Here are some points:
[0.71 -0.70 0.55 0.96 -1.82 -0.24 0.03 -0.57 -0.09 -0.53 -0.57 0.24 -0.01 1.29 -0.56 0.54]
[0.62 -0.81 -0.43 0.72 -0.31 -0.29 0.63 -1.23 -1.38 1.06 -1.11 -0.22 -0.10 1.23 -0.95 -1.21]
[-1.15 -0.23 -2.36 0.06 -0.61 0.67 0.23 -0.95 1.95 0.09 0.86 -1.33 -1.23 -0.30 -1.15 1.81]
[0.67 0.32 0.06 -0.97 0.64 -0.16 0.51 -1.11 -0.70 1.79 -1.15 -0.38 -0.13 0.69 0.07 -1.64]
[0.79 -0.73 -0.44 0.57 -0.34 0.10 0.77 -1.13 -1.32 0.82 -1.01 -0.21 -0.12 1.40 -0.96 -1.21]
[0.15 -0.03 1.01 -2.45 -0.07 -0.12 -2.37 -1.28 -0.63 0.55 1.50 1.01 -3.32 -0.24 1.74 0.59]
[-1.57 -0.99 0.74 0.49 -1.40 0.28 -0.70 0.84 0.70 0.36 2.62 1.32 0.07 -0.98 0.39 -0.73]
[0.66 -0.28 -0.39 -0.26 0.37 0.90 -1.70 0.28 -1.23 0.15 -0.27 0.88 -0.58 -0.64 -0.41 2.47]
[1.28 -0.47 -0.36 -0.60 -0.56 0.65 0.51 -0.91 -0.61 0.96 -1.36 0.54 0.06 1.14 -0.54 -2.15]
[1.14 -0.14 0.20 0.10 0.41 -0.65 -0.07 1.21 -0.16 -0.17 -0.65 0.26 1.47 0.86 -1.24 0.83]
[0.86 0.33 -0.74 -0.96 0.01 -0.68 -0.47 1.23 2.05 -0.21 -0.71 0.02 1.08 0.04 -1.23 1.58]
[0.90 -0.09 0.49 -0.43 0.02 -0.86 -0.47 1.43 0.04 0.12 -1.03 0.31 1.43 0.55 -1.65 0.88]
[0.27 0.06 -0.38 -0.39 0.10 0.30 0.79 -1.70 -1.29 1.83 -1.19 -0.46 -0.56 0.95 -0.06 -1.19]
[-0.71 -0.41 -1.44 1.12 -0.26 1.97 -0.01 -1.00 2.00 -1.18 4.48 1.35 0.35 -0.04 1.71 0.21]
[0.76 -0.61 -0.22 0.61 -0.15 -0.18 0.06 0.45 -0.08 -0.34 -0.10 0.11 0.62 0.98 -1.47 1.16]
[-0.65 -1.37 -0.63 2.76 -0.24 0.72 0.49 1.39 -2.08 -2.28 1.67 -1.13 -1.67 -1.25 0.83 -0.30]
[0.30 0.13 -1.20 -0.51 2.09 -0.99 0.71 1.12 -0.69 0.17 -1.54 -0.89 1.68 -0.08 -1.76 -0.40]
[0.12 -0.15 1.84 1.11 -1.89 -0.99 0.42 0.23 -0.26 -0.75 -0.57 0.26 -0.16 0.82 0.35 0.68]
[1.42 -1.66 -1.03 1.06 -0.32 -0.04 0.26 -0.08 -1.53 -0.41 -0.84 0.10 0.32 1.44 -1.73 -0.53]
[0.27 0.05 0.33 -0.56 0.63 0.36 0.96 -1.48 -2.00 1.96 -1.47 -0.28 -0.78 0.22 0.04 -0.65]
[0.22 0.33 0.25 -1.20 0.67 -0.03 -0.03 -0.86 -2.39 1.61 -1.23 -0.81 -0.74 0.12 0.61 -0.51]
[0.92 -0.92 0.89 0.87 -1.83 -0.15 0.03 -0.84 -0.18 -0.31 -0.45 0.63 -0.16 1.45 -0.45 0.38]
[-0.59 -0.89 -0.72 0.86 0.19 -0.15 0.80 -0.12 0.87 -1.09 1.69 -0.35 -0.08 -0.51 0.43 -0.62]
[0.69 0.33 -0.69 -0.65 0.35 -0.84 -0.34 1.45 1.99 0.01 -0.63 -0.10 1.20 0.14 -1.46 1.52]
[-0.87 -0.03 1.14 -0.41 2.04 2.56 1.19 -2.48 0.82 3.17 1.14 1.88 -1.95 1.23 0.39 -1.02]
[0.44 0.28 -0.34 -0.89 -0.18 0.18 0.15 -1.41 -1.20 1.67 -1.19 -0.46 -0.11 0.81 0.40 -1.29]
[0.06 0.58 0.16 -0.12 0.14 -0.99 -0.52 1.00 1.90 0.01 0.00 -0.05 1.12 -0.24 -0.90 1.54]
[-0.58 -0.14 0.45 -1.80 -0.42 0.96 -0.78 -0.67 -0.03 1.75 0.01 1.43 -0.55 -0.23 1.40 1.38]
[-1.03 0.52 2.30 0.67 -1.28 -0.44 -1.09 -0.27 -0.38 -0.86 -0.81 -0.10 0.23 0.21 1.17 1.03]
[0.08 -0.38 -0.92 0.14 2.23 -0.99 1.07 0.89 -1.16 0.60 -1.00 -1.22 1.14 0.42 -1.60 -0.40]
[-0.48 -0.80 2.06 -1.92 0.31 1.71 -1.54 -2.60 1.05 0.56 0.27 1.72 -0.54 -0.23 2.37 -0.33]
[0.46 0.48 0.32 -0.82 0.60 0.87 -2.39 0.13 -1.22 0.13 0.52 1.61 0.07 -1.04 0.35 1.58]
10 more points follow, each with its number after it:
[-0.73 -0.33 -0.75 0.91 2.74 -1.03 0.28 1.36 -1.70 0.94 -0.31 -0.74 1.18 -0.03 -1.67 -0.59] 0
[1.94 -0.14 0.31 1.22 -0.42 -0.32 -0.59 1.45 2.01 -1.30 1.54 0.66 -0.61 -0.34 1.93 -1.23] 1
[0.51 0.44 -0.36 -0.24 1.33 -1.52 0.47 1.12 -0.49 0.20 -1.54 -0.48 1.46 -0.16 -0.93 -0.21] 2
[0.78 -0.14 -0.37 0.55 0.12 -0.75 -0.22 0.89 0.40 -0.25 -0.14 0.23 0.94 0.64 -1.30 1.28] 3
[-0.12 0.99 1.68 -0.04 -0.48 -0.70 0.02 1.95 -0.46 -1.55 -0.51 0.14 0.66 -0.88 1.57 -1.60] 4
[-1.02 -0.17 -0.19 1.21 2.36 0.16 1.25 0.87 -1.43 1.95 -0.34 -0.94 0.99 0.56 -0.31 -0.45] 5
[-0.87 0.42 1.07 -0.72 0.83 0.52 0.34 -1.52 0.51 2.07 -0.28 -0.37 -0.52 0.40 0.74 -0.69] 6
[-0.84 -0.51 -1.91 0.34 0.71 0.95 -0.88 -0.43 2.15 0.39 2.95 -0.02 -0.51 -1.09 -0.99 1.41] 7
[-0.58 -1.00 -1.17 -0.57 3.24 -0.40 1.88 0.22 -2.12 1.69 -0.28 -1.27 1.15 -0.83 -0.45 -1.35] 8
[-0.33 0.18 0.57 -0.03 -0.49 -0.37 -0.41 0.32 1.02 0.76 1.19 1.05 0.85 -0.41 0.87 0.21] 9
Which of these numbered points is nearest to each point below by angle, seen from the average point of the first points? Its number follows each.
[0.55 -0.56 -0.28 0.58 0.17 -0.44 -0.23 0.66 0.32 -0.22 -0.11 0.10 0.91 0.94 -1.16 1.27] > 3
[-1.08 -0.80 -1.46 -0.04 1.50 -0.38 -0.81 0.63 -2.90 1.06 1.60 -1.20 -1.00 -1.89 0.27 -0.86] > 8
[-0.57 1.16 0.59 -0.85 -1.36 -0.58 -0.88 1.13 -1.12 -1.42 -1.18 -0.21 -0.88 -1.15 1.71 -1.83] > 4
[0.86 -1.01 -0.46 1.06 -0.50 -0.28 -0.07 -0.03 -0.18 -0.28 -0.60 0.03 0.46 1.17 -1.66 1.10] > 3
[-0.43 -0.06 0.12 1.51 -1.76 0.14 0.88 1.41 1.57 -1.45 1.77 0.32 -0.18 -0.65 0.85 -0.57] > 1
[-0.62 -1.58 -0.71 -0.05 1.18 0.53 0.02 1.54 -2.93 -0.20 0.18 1.07 -0.58 -1.80 0.59 -0.05] > 8
[-0.03 -0.03 -0.96 -0.54 0.32 0.98 -0.47 -1.20 -1.95 -0.36 -0.38 0.06 -1.41 -0.27 0.82 0.13] > 8
[0.49 0.80 2.07 -0.24 0.53 -0.13 -0.92 1.04 1.36 1.03 0.27 1.27 0.49 0.23 0.60 0.65] > 9
[0.92 -0.06 -1.01 -0.22 0.46 -0.96 0.04 1.10 1.33 -0.32 -0.31 -0.21 1.31 0.24 -1.86 1.29] > 3
[3.03 -2.26 -2.07 -0.07 -1.86 0.56 -0.04 -0.05 0.16 -1.39 -0.65 0.87 0.27 1.25 -1.68 -3.44] > 1
[0.01 1.26 0.52 -0.86 -0.11 -0.69 -0.13 0.88 0.45 -1.85 -0.50 -0.31 0.33 -0.71 0.83 -0.40] > 4
[-0.47 1.06 0.87 -0.05 -0.28 -0.54 -0.99 1.38 -0.41 -1.70 -0.15 0.25 -0.01 -0.90 1.74 -0.24] > 4
[0.66 -0.78 -0.29 0.50 -0.11 -0.43 -0.15 0.36 0.60 -0.47 -0.24 -0.11 0.69 0.81 -1.60 1.41] > 3
[-1.12 0.26 0.49 0.78 3.13 0.77 0.62 1.30 -1.84 0.59 -0.18 -0.78 1.92 -0.96 -0.19 0.06] > 5
[-0.01 0.30 0.59 0.43 -1.18 -0.49 0.10 1.14 2.01 -1.50 0.90 0.26 -0.47 -0.05 -0.41 0.23] > 1
[-1.35 -0.02 -0.40 1.27 2.19 0.26 0.41 0.07 -1.23 0.77 -0.37 -1.58 0.45 -0.91 -0.60 -0.25] > 5
[0.86 -0.21 -0.57 0.27 0.08 -0.65 -0.30 1.04 0.96 -0.27 -0.42 0.11 1.09 0.56 -1.58 1.09] > 3
[0.88 -0.26 0.02 0.45 0.23 -0.72 -0.53 0.93 -0.21 -0.27 -0.81 0.02 0.95 0.94 -1.10 0.67] > 3
[0.89 -0.94 -0.20 1.01 -0.40 -0.06 0.17 -0.26 -0.75 0.03 -0.18 -0.03 0.19 1.23 -1.40 0.81] > 3
[-0.59 0.18 -1.12 0.06 2.74 -0.82 0.76 0.81 -1.07 0.29 -0.28 -1.50 1.38 -0.08 -1.50 0.06] > 0
[0.13 0.02 -1.66 0.61 3.47 -0.94 1.33 0.49 -0.61 0.28 -0.39 -1.10 1.42 -0.58 -1.20 -0.01] > 0
[0.57 -0.84 0.22 0.84 -0.38 0.07 0.21 -1.19 -0.50 0.92 -0.46 0.11 -0.06 1.29 -0.62 0.04] > 5
[0.95 0.45 1.35 0.58 0.31 -0.84 -0.88 0.03 1.15 0.95 0.33 1.73 1.42 0.32 0.27 0.74] > 9
[2.40 -1.83 -1.36 -0.28 -1.39 0.67 0.10 -0.70 -0.28 -0.42 -0.82 0.75 -0.10 1.17 -1.22 -3.02] > 1
[0.56 1.34 0.44 -0.97 -1.11 -1.17 -0.21 1.09 0.09 -1.42 -0.16 0.85 0.00 -1.77 1.17 -0.85] > 4
[0.66 0.61 -0.39 -0.86 1.12 -1.29 0.14 1.89 -0.18 -0.11 -1.39 -1.23 1.17 0.48 -0.87 0.08] > 2
[-1.75 0.38 -1.52 0.31 1.47 -0.90 1.34 1.72 -1.09 -1.16 1.29 -0.23 0.62 -2.15 0.20 -0.09] > 0
[-0.58 -0.63 -1.65 0.56 1.03 1.09 -0.93 -0.17 1.88 0.43 3.54 -0.25 -0.93 -0.35 -0.58 1.09] > 7
[-0.18 -0.19 1.22 0.57 -0.31 0.60 0.52 -2.17 0.08 2.00 -0.05 -0.08 0.07 0.91 0.10 -0.49] > 6
[-1.50 1.59 0.03 -1.35 -1.56 0.15 -0.89 0.24 0.40 -3.16 -0.78 -0.44 -0.97 -0.58 1.21 -1.18] > 4
[-0.43 1.22 -0.90 0.27 2.13 -0.90 0.73 0.69 -1.30 0.15 -0.31 -1.95 1.51 -0.83 -1.09 -0.40] > 0
[-0.01 0.50 -0.90 -0.51 0.25 0.37 -0.39 -1.03 -2.11 -0.04 -0.72 -0.06 -1.56 -0.19 0.51 -0.57] > 8
[-1.09 -0.37 -2.32 0.40 1.02 1.05 0.73 -0.72 2.19 0.52 2.34 -0.62 -1.43 -0.79 -1.24 2.06] > 7
[-1.09 -0.05 -2.51 -0.37 -0.61 0.28 0.39 -1.04 2.12 -0.19 0.24 -1.48 -1.41 -0.30 -1.06 1.63] > 7
[0.25 0.34 1.19 -0.41 0.12 0.28 0.18 -0.16 1.20 0.94 -0.46 1.07 0.68 -0.17 0.13 0.69] > 9
[0.88 0.59 -0.57 -0.85 1.02 -0.90 -0.29 1.89 -0.29 -0.23 -1.24 -0.73 1.06 0.21 -0.76 0.12] > 2
[-0.84 -0.32 -2.76 0.22 -0.10 0.90 0.42 -0.67 2.47 0.02 1.51 -0.86 -1.09 -0.65 -1.13 1.21] > 7
[2.75 -2.15 -1.83 -0.26 -1.57 0.75 0.01 -0.44 -0.16 -1.02 -0.70 0.85 0.03 1.26 -1.60 -3.13] > 1
[0.65 0.19 1.08 0.57 -1.29 0.29 -1.29 1.10 -0.24 -1.95 1.43 0.49 -0.70 -0.63 0.11 0.96] > 1
[-0.48 -0.62 -2.52 0.59 1.12 1.48 0.02 -0.12 2.40 -0.78 3.08 -0.23 -0.56 -0.90 -0.46 1.26] > 7
[2.67 -1.86 -1.62 -0.21 -1.30 0.41 -0.05 0.33 0.41 -1.38 -0.60 0.79 0.51 1.03 -1.69 -3.09] > 1
[0.57 -0.22 -0.16 -1.31 0.15 0.56 0.16 -1.62 -2.16 1.08 -0.59 -0.15 -0.41 0.11 0.10 -0.98] > 8
[-0.36 0.54 0.07 1.01 3.51 0.43 0.11 1.38 -3.34 0.24 1.52 -1.35 -1.54 -0.87 -0.56 -1.57] > 0
[2.43 -1.26 -1.46 -0.77 -1.00 0.13 -0.02 0.73 0.96 -1.05 -0.60 0.76 0.90 0.55 -1.43 -2.79] > 1
[-0.15 1.17 1.64 0.81 -1.34 -0.76 0.33 -0.38 -0.32 -1.04 -1.02 -0.39 -0.24 0.58 1.45 1.18] > 4
[0.44 0.89 -0.52 -1.16 1.02 -1.01 0.01 1.67 -0.33 -0.58 -1.81 -0.80 1.59 -0.27 -1.28 0.19] > 2
[-0.83 1.26 2.37 0.30 -1.28 -0.52 -0.14 -0.49 -0.86 -0.16 -0.97 -0.31 0.51 0.61 2.01 0.54] > 4
[0.77 0.79 -0.06 -0.58 0.00 -0.49 -0.17 1.34 2.35 -0.12 -0.65 -0.44 1.06 0.28 -0.93 1.23] > 3
[0.70 1.00 2.45 0.17 0.78 -0.23 0.16 0.97 0.80 1.15 -0.16 0.81 1.42 -0.16 0.28 1.52] > 9
